In the data rows, the value 128 means zero.
Every row has a hidden score. In each pair, how much higher is the second row's than the first's? 20 means about the same, 40 much higher and 0 much lower. The score is a weighted sum of the row's numbers plus the product of two more (or one squared), each taken from its middle value.
array([140, 132, 124, 117, 117, 109, 110,  88,  94, 117, 139, 161, 162, 170, 156, 141])
array([155, 147, 147, 147, 155, 124, 148, 110, 154, 102, 147, 131, 109, 117, 126, 111]): 21
array([110, 110,  87,  94,  87, 101,  95,  95, 117, 155, 170, 161, 154, 155, 141, 164])
array([117, 102,  87, 117, 102, 139, 133, 133, 154, 140, 162, 146, 154, 140, 126, 133]): 18
array([162, 170, 169, 117, 117, 162, 148, 110,  86,  87, 102,  86,  86,  95,  88,  88])
array([102, 102, 117,  94,  87,  86, 102, 125, 117, 162, 147, 154, 132, 147, 156, 148]): 11
array([110, 117, 117, 102,  87, 116, 118, 140, 162, 170, 155, 108, 132, 117, 126, 133])
array([ 87,  94,  87,  94, 117,  94, 110, 103, 132, 132, 155, 161, 169, 163, 171, 156]): 24
array([102, 110, 110, 102, 102, 139,  95, 140, 132, 125, 162, 154, 162, 163, 171, 148])
array([110,  94,  87, 102,  87, 109, 118, 163, 169, 155, 132, 146, 147, 147, 141, 126]): 10
array([132, 132, 132, 117, 117, 109, 102, 110, 117, 132, 147, 146, 124, 110, 148, 171])
array([117, 147, 139, 117, 109, 101, 110,  95, 124, 117, 147, 139, 147, 147, 156, 164]): 22
array([147, 140, 154, 162, 170, 146, 163, 155, 132, 117,  94,  86, 101, 117,  96, 111])
array([125,  94,  87,  86,  94,  94,  87,  88,  86, 132, 147, 146, 162, 170, 171, 171]): 30
array([117,  87,  95, 102,  87,  94, 102,  88, 109, 125, 124, 169, 169, 170, 171, 171])
array([162, 170, 169, 162, 147, 146, 118, 148, 132, 117,  94,  93, 124, 110, 103,  88]): 15
array([132, 155, 162, 139, 162, 131, 118, 125, 132, 147, 132, 116, 101,  95,  96,  88])
array([155, 162, 124, 132, 140, 162, 163, 140,  86, 102, 132,  93, 124,  95, 111, 118]): 31
array([ 94, 117, 102, 102, 109, 139,  95, 118, 139, 117, 124, 139, 154, 132, 156, 141])
array([162, 155, 124, 132, 125, 162, 148, 148, 147, 155, 102,  86, 117, 102, 126, 111]): 11
array([102, 125, 124, 132, 147, 139, 118, 163, 154, 125, 117, 108, 139, 125, 148, 148])
array([102, 117,  87, 102, 102,  94, 148, 170, 154, 132, 155, 154, 169, 155, 171, 164]): 26
array([117, 110,  87, 124, 102, 116, 110,  88, 139, 125, 139, 131, 147, 155, 148, 164])
array([125, 147, 147, 117, 132, 109, 133, 148, 139, 147, 155,  86, 101, 102, 133, 103]): 20
array([132, 147, 147, 154, 125, 109, 140, 155, 154,  95, 147, 116, 109, 125, 141, 111])
array([155, 170, 147, 154, 117, 139, 125, 118, 109,  87, 109, 131,  94, 125, 133, 133]): 27
array([125,  94, 110, 124, 109, 116, 133, 133, 154, 155, 155, 161, 132, 102, 111, 118])
array([110, 102, 124, 139, 147, 139, 155, 140, 169, 155, 155, 123, 101, 117, 111, 111]): 18
array([170, 155, 169, 169, 125, 131, 102,  88,  94, 102,  94, 108, 101, 132, 156, 118])
array([102, 110, 102, 102, 117,  94,  87, 133, 132, 162, 170, 169, 154, 147, 141, 171]): 21
array([ 94, 110, 102, 139, 140, 146, 133, 148, 162, 132, 102, 139, 154, 155, 148, 118])
array([132, 102, 117,  94, 102,  86,  87,  88,  94, 132, 132, 116, 139, 132, 156, 164]): 27
array([147, 125, 117, 117,  94, 109,  95,  95, 109,  95, 124, 123, 139, 155, 133, 164])
array([140, 162, 124, 139, 109, 146, 110, 133, 117,  95, 109, 101, 124, 163, 111, 118]): 21
array([125, 140, 162, 154, 155, 139, 170, 155, 162, 132, 132,  86, 101, 102,  96,  96])
array([102, 117, 124, 132, 117,  94,  95, 110, 139, 132, 139, 161, 162, 140, 118, 133]): 17
array([110, 102, 110,  86, 109, 139, 155, 148, 162, 132, 124, 116, 132, 125, 148, 156])
array([147, 147, 154, 154, 155, 146, 133, 118, 101, 102,  94, 101, 109, 117,  96,  96]): 12
array([170, 162, 147, 139, 162, 116,  95, 133, 101, 117, 102, 139,  86, 125, 111, 126])
array([102, 110, 117, 109, 102,  86,  87,  95,  94,  87, 139, 116, 132, 163, 163, 171]): 38
array([102,  94,  87, 102,  94, 131, 118, 110, 117, 102, 139, 154, 154, 155, 171, 171])
array([132, 125, 124, 102,  94, 109, 110, 148, 117, 147, 155, 131, 117, 125, 133, 133]): 13
array([117, 117, 124, 162, 147, 131, 125, 110,  94, 102, 124, 123,  86, 110, 111, 111])
array([140, 140, 132, 139, 140, 146, 170, 125, 117, 102,  94, 108, 117,  87, 133, 103]): 15
array([102, 132,  87,  86,  87, 116,  95, 118, 154, 162, 147, 146, 154, 163, 171, 141])
array([162, 162, 154, 162, 147, 162, 155, 110, 124,  95, 102,  86, 109,  87,  88,  96]): 16
array([117, 102, 132, 132, 170, 169, 170, 163, 139, 162, 102, 101, 101, 102, 111, 103])
array([ 94, 110, 110, 109, 117, 101, 140, 163, 139, 155,  94, 146, 154, 163, 156, 133]): 20
array([117, 140, 110, 117, 132, 131, 110, 133, 117, 140, 139, 116, 154, 125, 118, 141])
array([102, 125, 139, 102, 109, 116, 102,  95, 124, 132, 132, 169, 162, 170, 163, 126]): 24
array([155, 155, 162, 154, 140, 131, 102, 103, 109, 117, 132, 116, 124, 110, 126, 133])
array([132, 147, 139, 139, 147, 131, 140, 133,  94, 110, 124, 131, 132, 117, 118, 141]): 22
array([147, 132, 117, 132, 125, 101,  95, 125, 147, 102, 124, 154, 154, 155, 111, 111])
array([125, 125, 139, 139, 147, 162, 155, 163, 147, 147, 117, 116, 132, 125, 118, 103]): 15
array([102, 125, 124, 102,  94,  94,  95,  88, 109, 102, 132, 139, 169, 163, 148, 156])
array([125, 117, 132, 147, 147, 131, 148, 170, 124, 110,  94, 108, 109, 140, 141, 126]): 11
array([162, 140, 139, 154, 170, 162, 170, 170, 139, 132, 102,  93, 101, 102,  96, 111])
array([117, 102, 124, 132, 170, 169, 170, 170, 169, 155, 109, 108,  94, 110, 111, 103]): 20
array([ 94, 102, 102, 102,  87, 139,  95, 118, 117, 132, 162, 146, 162, 147, 148, 164])
array([ 94,  94,  95,  86, 102,  94, 110, 125, 117, 125, 124, 131, 154, 155, 171, 171]): 14
array([102, 140, 117, 139, 109,  94,  95, 110,  86, 117, 117, 116, 109, 140, 163, 164])
array([102,  94, 102,  94,  87, 109,  95, 118, 162, 162, 170, 139, 154, 132, 148, 126]): 6
array([170, 147, 169, 162, 125, 131, 102,  95,  94, 102,  94,  86, 124, 117, 118, 156])
array([162, 155, 147, 162, 140, 154, 140, 118, 109, 117, 102,  93, 117, 110, 111, 111]): 21
array([147, 162, 154, 147, 147, 154, 140, 133, 117, 125, 117,  93,  94, 117, 118, 111])
array([140, 125, 117, 117,  87,  86, 125, 103, 124, 117, 139, 146, 139, 132, 148, 133]): 18
array([170, 170, 162, 154, 125, 162, 110, 110,  94,  95, 109, 101, 101,  95,  96, 111])
array([132, 125, 110, 132, 109, 109, 102, 155, 124, 155, 139, 161, 101, 125, 126, 111]): 19
array([ 94,  87,  87, 109,  87,  94, 118, 110, 154, 132, 155, 146, 169, 163, 171, 164])
array([147, 140, 162, 154, 140, 154, 140, 133, 147, 140, 139, 123, 109, 102, 126, 118]): 20
array([162, 155, 147, 169, 170, 162, 133, 125,  94, 102,  94,  86,  86, 102, 103,  88])
array([125, 110, 102, 117,  87, 116, 133, 118, 139, 155, 147, 154, 132, 147, 118, 156]): 24
array([147, 125, 102, 132, 102, 131, 125, 133, 139, 147, 117, 131, 154, 140, 148, 126])
array([162, 147, 162, 162, 162, 154, 140, 148, 139, 125, 124,  93, 109,  95,  88, 103]): 19
array([125, 125, 117, 124, 132, 109, 110, 118, 101, 140, 147, 146, 132, 140, 126, 148])
array([140, 147, 162, 162, 140, 162, 118, 110, 109,  95, 132, 131, 124, 125, 111, 111]): 27
array([155, 140, 132, 162, 170, 169, 170, 163, 154, 125, 117, 131, 139, 110, 111,  96])
array([125, 140, 102, 117, 132, 116, 140, 155, 169, 147, 132, 123, 132, 132, 111, 133]): 12
array([102,  94, 102, 124,  94,  94, 118, 163, 154, 162, 162, 169, 147, 117, 126, 118])
array([162, 170, 169, 162, 155, 169, 163, 155, 117,  95, 109,  86,  86, 102,  96,  96]): 21
array([140, 170, 162, 162, 117, 101, 125, 103,  86,  87, 109, 108, 109, 110, 126, 148])
array([147, 155, 117, 154, 132, 131, 118, 125, 162, 170, 109, 123, 101, 110,  96, 111]): 7
array([102,  87, 124, 124,  87, 109, 133, 125, 132, 162, 170, 161, 154, 155, 111, 133])
array([110, 110, 139, 147, 109, 101,  95, 103, 139, 147, 170, 131, 147, 132, 141, 133]): 21
array([110, 110, 102,  94,  87,  94, 118, 140, 154, 170, 155, 154, 147, 125, 163, 126])
array([162, 170, 169, 154, 147, 162, 148, 118, 117,  87, 102,  93, 109, 110,  96, 126]): 25
array([140, 117, 124, 124, 102,  86, 102, 103, 109, 117, 124, 146, 139, 163, 171, 148])
array([147, 110, 132, 162, 155, 169, 148, 155, 132, 132, 124, 123, 101,  95, 103, 103]): 22
array([155, 125, 147,  86, 125, 116, 125, 125, 162, 132, 147, 123, 117, 170, 126, 141])
array([102, 102,  95,  94, 117, 131, 148, 163, 154, 102, 155, 131, 139, 110, 126, 133]): 25
array([125, 162, 139, 132, 117, 146, 170, 163, 169, 155, 109, 101,  94,  95,  96,  96])
array([102,  94,  95, 102, 125,  94, 140, 133, 162, 170, 124, 131, 147, 155, 133, 156]): 13
array([155, 155, 154, 154, 140, 131, 110, 118,  86, 102, 102, 101, 117, 110, 133, 133])
array([117, 125, 124, 162, 162, 154, 125, 110, 109, 117, 162, 123, 132,  87, 118, 103]): 25
array([ 94, 125, 102,  94,  87, 116, 118,  95,  94, 125, 109, 131, 147, 170, 163, 171])
array([162, 170, 162, 169, 170, 169, 125, 118, 109,  95,  87,  93,  94,  95,  88,  96]): 6
array([110, 117, 102, 124,  94, 116, 125, 148, 169, 170, 155, 139, 117, 110, 118, 133])
array([ 94, 117, 110, 109, 109, 116, 110,  95, 101, 132, 124, 123, 139, 170, 156, 148]): 36
array([102, 117, 117, 132, 117, 131, 133,  95, 101, 117, 147, 161, 139, 163, 141, 148])
array([125, 125, 132, 162, 162, 162, 140,  95,  86, 102,  87, 108, 101, 117, 156, 156]): 18
array([140, 140, 154, 147, 147, 162, 148, 148, 147, 140,  94,  93,  86, 110, 103, 118])
array([ 94, 102,  95, 102, 109,  94,  95, 110, 169, 147, 155, 161, 169, 163, 171, 141]): 21
array([125, 140, 147, 132, 140, 139,  95, 133, 109, 117, 132, 116, 132, 110, 111, 126])
array([117,  94, 102,  94, 109, 109, 125, 125, 147, 132, 139, 146, 162, 163, 163, 171]): 21
array([125, 132, 162, 154, 155, 146, 118,  95, 124,  95, 109, 108, 101, 132, 103, 148])
array([102,  87, 117, 109, 125, 131, 133, 118, 132, 162, 162, 146, 154, 147, 141, 126]): 14
array([ 94,  87,  87,  86,  87, 109, 102,  95,  94, 125, 170, 161, 169, 140, 163, 164])
array([ 94,  87, 110,  94, 109,  94, 155, 155, 154, 162, 155, 154, 162, 140, 156, 164]): 10
array([162, 125, 162, 162, 170, 169, 170, 170, 132, 125, 124, 101, 101,  95, 118, 126])
array([117, 117, 117, 109, 132, 146, 125, 140,  94, 140, 124, 146, 147, 163, 163, 148]): 20
array([140, 125, 147, 117, 140, 101, 140, 163, 124, 132, 139, 139, 124, 110, 133, 118])
array([110, 117, 102,  94, 125, 101,  87, 118, 124, 155, 155, 139, 162, 132, 148, 164]): 16
array([102, 110, 162, 124, 125, 101,  95, 110, 162, 162, 155, 123, 132, 155, 171, 156])
array([110, 140, 139, 147, 147, 146, 125,  95, 109,  95, 124, 116, 132, 147, 118, 133]): 29
array([110, 110, 154, 109, 132, 109, 110, 118, 132, 132, 162, 146, 139, 140, 118, 111])
array([132, 132, 117, 109, 140, 109, 110,  95, 117,  95, 155, 131, 154, 170, 156, 156]): 31
array([125, 147, 154, 162, 162, 146, 118,  95, 101, 125, 109, 108, 101, 110, 111, 111])
array([110,  94, 117, 124, 109, 109, 148, 170, 169, 140, 132, 131, 139, 140, 126, 126]): 14
array([125, 140, 124, 147, 147, 116, 140, 140,  94, 125,  87, 123, 124, 132, 133, 141])
array([155, 162, 147, 169, 170, 146, 148, 155, 117, 102,  94, 101, 101, 102,  88, 111]): 23
array([147, 155, 169, 154, 147, 139, 155, 155, 139, 110, 117, 123,  86, 110, 103,  88])
array([162, 147, 147, 132, 170, 169, 140, 125, 117, 125, 132, 101, 124, 110, 111, 103]): 14
array([125, 125, 154, 154, 132, 139, 155, 155, 117, 117, 117, 123, 101,  95, 111,  96])
array([117, 125, 117, 132, 102,  94,  87,  95, 101, 125, 155, 131, 147, 170, 156, 141]): 27
array([140, 140, 147, 139, 155, 146, 133, 133, 132, 162, 162, 101, 101, 110, 103, 103])
array([117, 140, 139, 109, 132, 101, 110, 133, 147, 147, 132, 139, 147, 147, 111, 103]): 11
array([125, 110, 139, 102,  94,  86,  95, 118,  94, 125, 162, 139, 139, 125, 141, 148])
array([132, 125, 110, 124, 102, 109, 118, 103, 132, 155, 162, 154, 132, 155, 141, 156]): 21
array([110, 110,  95, 132,  94, 116, 163, 163, 169, 170, 155, 161,  94, 110, 126, 103])
array([147, 162, 162, 154, 162, 162, 148, 163, 147, 117, 117,  93, 117, 102,  88, 103]): 15
array([155, 162, 162, 132, 155, 139, 140, 148, 154, 155, 102, 108, 124, 102, 111, 103])
array([125,  94, 124,  94,  94, 109, 118, 110, 109, 110, 124, 139, 147, 170, 163, 156]): 29
array([162, 162, 169, 169, 162, 154, 133, 125,  94,  87,  94, 116,  94, 102,  88,  88])
array([162, 162, 124, 117, 147, 101, 102,  88,  86, 117,  94, 108, 109, 110, 156, 133]): 18
array([ 87, 117, 117, 124, 109, 131, 125, 140, 139, 155, 132, 116, 109, 132, 156, 156])
array([140, 155, 154, 154, 117, 124, 125, 133, 101, 140, 124, 108, 124, 102,  96, 141]): 10
array([132, 132, 110, 109, 125, 101, 110,  95, 109, 132, 147, 154, 139, 147, 148, 111])
array([102, 102, 110, 102,  87,  94, 125, 133, 147, 147, 139, 139, 162, 170, 163, 171]): 19
array([102, 117, 117, 109, 132,  94, 110, 125, 101, 125, 102, 154, 169, 163, 148, 126])
array([162, 147, 147, 154, 140, 162, 148, 133, 124, 110, 139, 116,  86,  95, 103, 111]): 35
array([132, 140, 147, 117, 117,  86, 133, 118, 132, 110, 132, 108, 117, 132, 133, 133])
array([110, 110, 139, 109, 132, 146, 155, 163, 147, 117, 117, 131, 154, 117, 118, 126]): 22
array([117, 132, 117, 132, 155, 162, 155, 148, 109, 102, 124, 123, 162, 132, 148, 111])
array([162, 155, 169, 154, 140, 162, 133, 163, 124,  95,  94, 108,  94,  95,  96,  96]): 31
array([117, 110, 117, 124,  94, 124, 102, 148,  86, 117, 117, 146, 162, 170, 163, 164])
array([125, 117, 147, 124, 162, 146, 148, 133, 117, 102,  87, 131, 117, 117, 118, 133]): 17
array([132, 132, 147, 147, 132, 109, 118, 110, 132, 147, 132, 146, 139, 140, 126, 141])
array([ 94, 102,  87,  94,  87,  86,  95,  95, 101, 155, 132, 169, 162, 170, 171, 164]): 24
array([132, 132, 110, 132, 147, 146, 163, 163, 124, 102, 139, 123, 109, 117, 103, 118])
array([132, 155, 139, 139, 170, 169, 163, 163, 132, 110,  94, 108,  86,  87, 118, 103]): 18
array([125, 125, 124, 154, 170, 169, 140, 110, 109,  95, 109, 101, 117, 117, 156, 141])
array([ 94,  94,  87,  86,  87, 101,  87,  95, 124, 125, 155, 169, 162, 170, 163, 171]): 18
array([147, 147, 147, 162, 162, 139, 125, 133, 139, 125, 109, 101,  94, 110, 126,  96])
array([ 94, 102,  95,  94,  94, 101, 110, 133, 117, 147, 162, 161, 169, 170, 163, 148]): 27
array([110, 102, 102,  94, 109, 116, 140, 170, 147, 170, 170, 154, 139, 163, 156, 148])
array([170, 155, 132, 147, 117, 124, 118, 110, 101, 102, 109, 101, 147, 140, 126, 141]): 15
array([155, 140, 162, 147, 140, 116, 140, 103, 109, 102,  94, 123, 117, 140, 148, 111])
array([162, 147, 139, 124, 140, 109, 118, 103, 109,  87, 109, 101, 109, 117, 126, 118]): 24
array([132, 125, 139, 109,  94, 109, 102, 110, 117, 110, 124, 146, 139, 147, 148, 126])
array([102, 110, 117, 132, 140, 116, 102, 103, 124, 140, 132, 154, 154, 132, 141, 133]): 11
array([147, 147, 169, 154, 147, 139, 140, 155, 117, 102, 132, 123,  94, 102, 111, 111])
array([ 94,  94, 124,  86, 132, 101, 102, 163, 124, 170, 155, 161, 154, 140, 156, 164]): 11
array([110, 132, 139, 109, 132, 162, 163, 163, 139, 132, 124, 108, 132, 102, 118,  96])
array([ 87, 102,  87,  86, 117,  86, 118, 155, 147, 110, 139, 161, 154, 163, 171, 164]): 22
array([125, 102, 124, 117, 132, 131, 140, 103, 109, 132, 117, 139, 139, 155, 156, 164])
array([ 94, 102, 110, 109,  87, 131,  95, 140, 162, 147, 155, 146, 147, 147, 163, 156]): 25
array([117, 117, 139, 124, 102,  94, 118, 103, 139, 170, 155, 131, 139, 170, 133, 141])
array([ 94, 102,  95, 109,  94,  94,  95, 110, 109, 117, 124, 131, 154, 155, 171, 171]): 23
array([ 94,  94, 110,  86, 102,  94, 133, 163, 162, 170, 155, 169, 147, 170, 148, 133])
array([110,  94,  95, 109, 117, 131, 133, 110, 109, 147, 139, 131, 169, 163, 148, 156]): 23
array([140, 147, 147, 132, 155, 162, 163, 118, 124, 110,  94, 101, 101, 102, 126, 111])
array([132, 125,  87, 102, 109, 101, 102, 140, 139, 170, 155, 146, 162, 147, 156, 148]): 13
array([147, 147, 162, 162, 170, 101, 125, 103,  86,  95, 124,  86, 101, 117, 103, 111])
array([147, 155, 162, 162, 155, 162, 170, 140, 124, 102, 109, 108, 124,  87,  96,  88]): 11
array([110, 110,  95, 109, 125, 124, 102,  95,  86, 117, 139, 131, 132, 132, 163, 171])
array([132, 155, 139, 124, 109, 109,  95, 125, 124, 125, 139, 131, 154, 140, 133, 141]): 9
array([ 94, 117, 117, 109, 147, 109, 163, 170, 162, 162, 139, 101, 117, 125, 103, 111])
array([ 87,  87, 117, 117, 102, 116, 102, 110, 147, 162, 162, 161, 154, 147, 141, 171]): 20
array([117, 140, 110, 117, 132, 124, 110, 103, 117, 110, 155, 146, 101, 125, 118, 111])
array([132, 132, 132, 132, 125, 101, 102, 110, 139, 117, 132, 116, 132, 155, 118, 141]): 10
array([147, 140, 162, 154, 162, 169, 163, 110, 109, 102, 102, 101,  94,  95,  88,  96])
array([ 94,  87, 102, 102, 125, 139, 125, 163, 154, 155, 147, 154, 117, 110, 103, 141]): 24
array([147, 140, 117, 124, 117, 131, 110, 155, 124, 140, 109, 154, 117, 125, 126, 118])
array([132, 125, 117, 132, 102, 109, 102, 118, 101, 110, 132, 169, 162, 125, 141, 118]): 16
array([170, 155, 169, 169, 162, 169, 163, 118,  94, 110, 102,  93,  94,  95,  88,  88])
array([155, 155, 132, 139, 109, 124, 133, 163, 154, 102, 102, 101, 117, 102,  96, 103]): 25
array([155, 170, 139, 132, 147, 109, 148, 125, 147, 117, 132,  93, 132, 110, 111, 126])
array([147, 125, 117, 102, 117, 154, 118, 170, 162, 147, 139, 116, 117, 102, 111, 126]): 28
array([147, 125, 124, 102, 132, 131, 125, 140, 132, 162, 117, 131, 124, 140, 163, 118])
array([155, 170, 154, 162, 170, 162, 110, 155, 101,  87,  87,  86, 109, 117, 103,  88]): 21
array([ 87, 102, 110, 117, 102,  94,  87, 103, 101, 140, 132, 154, 154, 155, 156, 133])
array([ 94,  94, 117, 117, 132, 162, 170, 163, 117, 155, 124, 139, 124, 132, 126, 133]): 23
array([170, 140, 169, 154, 155, 124, 118, 140, 147, 125, 102, 101,  94, 102,  88,  96])
array([132, 132, 117, 109, 109,  94, 118,  95, 117, 162, 124, 123, 124, 132, 126, 141]): 27
array([140, 162, 139, 147, 147, 101, 118,  95, 109, 102, 109, 123, 101, 125, 133, 111])
array([110, 125, 110, 124, 155, 154, 133, 140, 154, 132,  94, 131, 109, 117, 118, 126]): 17
array([162, 162, 154, 169, 140, 146, 110, 110, 101,  95,  94,  86,  86,  95, 111, 103])
array([110, 110, 102,  94, 102, 146, 163, 170, 169, 162, 162, 146, 147, 117, 141,  96]): 27
